Questions about the table below. Indices start at 0.
1) Find the top-right entry.
2) Find the entry just right of 138.
3) Find the minimum.
4) Find the entry in row 1 and column 0.
5) Find the entry at row 0, column 0.
6) Find the entry just right of the centre entry.
7) Find the entry in the bottom-right corner.
8) Find the top entry of the column that holds the largest entry.
[[128 127 132 126 129 130 128 131 126 125 129 128 128 131 130]
 [126 127 126 129 126 127 128 126 128 127 128 129 128 126 127]
 [128 130 122 128 129 125 129 131 126 133 132 124 129 126 127]
 [126 131 122 128 127 128 128 127 127 130 129 126 130 124 126]
 [134 126 139 125 132 131 128 136 129 128 131 126 127 136 132]
 [130 128 131 126 128 128 126 126 129 128 128 131 128 127 130]
 [133 126 137 128 127 130 125 126 133 125 123 133 126 130 128]
 [125 126 123 131 128 131 131 131 126 128 131 123 127 129 125]
 [132 127 130 122 132 129 133 127 126 131 135 124 128 124 130]
 [133 130 129 119 132 127 133 130 126 133 134 124 129 125 130]
 [129 127 127 129 128 127 128 129 129 129 129 127 127 129 127]
 [129 129 126 128 128 125 127 129 128 129 128 127 129 127 126]
 [129 128 127 128 128 129 129 129 127 130 130 126 128 127 127]
 [133 124 138 126 130 130 128 132 129 127 129 129 126 134 132]
 [116 137 105 130 121 126 129 119 124 129 123 130 133 114 123]]
1) 130
2) 126
3) 105
4) 126
5) 128
6) 126
7) 123
8) 132

A =
[[107 106 131 102 123]
 [138 120 142 128 123]
 [131 131 129 130 128]
 [123 130 122 129 131]
 [125 128 125 128 129]
 [116 115 132 109 122]
 [132 128 132 129 126]
 [148 117 151 130 120]
 [122 125 120 136 136]
 [125 129 124 128 130]
 [126 128 127 126 128]
 [140 120 142 130 124]]
Indices start at 0.
The entry in the top-left corner is 107
Find the top entry of the column that holds the largest entry.
A: 131
Find the entry just right of the smallest entry.
A: 123
Find the entry in row 0 and column 1.
A: 106
Find the entry in row 2 and column 0.
A: 131
Find the entry directly below the largest entry.
A: 120
Find the entry in the bottom-right corner.
A: 124
Find the entry at row 1, column 0.
A: 138
Find the bottom-left entry.
A: 140

Questions about the row below.
1) Which number is the entry at the centre?
2) Which number is the 2nd entry from the left?
3) Which number is the fourth-last entry?
4) Which number is the second entry from the right?
[119 122 126 128  99 138 146 130 125 125 130 143 144]
1) 146
2) 122
3) 125
4) 143

B =
[[128 129 128 126 129]
 [139 117 138 133 108]
 [136 126 120 145 140]
 [135 114 130 125 116]
 [129 119 121 154 128]
 [145 129 138 136 138]
 [135 137 129 128 124]
 [133 141 123 144 117]
 [132 129 122 128 128]
 [139 113 135 125 108]
 [136 128 122 145 138]
 [130 133 121 126 120]
 [130 135 124 139 129]
 [136 122 132 142 123]
 [123 119 128 155 125]
 [136 134 124 155 135]]
Counting starts at 0.
The entry at row 0, column 1: 129
What is the entry in row 2 and column 1?
A: 126
What is the entry in row 2 and column 2?
A: 120
The entry in the top-left corner: 128
The entry in row 2 and column 0: 136
The bottom-right entry: 135
The bottom-left entry: 136
What is the entry at row 1, column 0?
A: 139
What is the top-right entry?
A: 129
The entry directly above 137 -> 129
The entry in row 0 and column 2 is 128
What is the entry at row 1, column 2?
A: 138
What is the entry directly above 144?
A: 128

grid = (156, 136, 125, 131)
Find the third entry from the right.
Answer: 136
Find the entry just right of 125.
Answer: 131
The entry just left of 131: 125
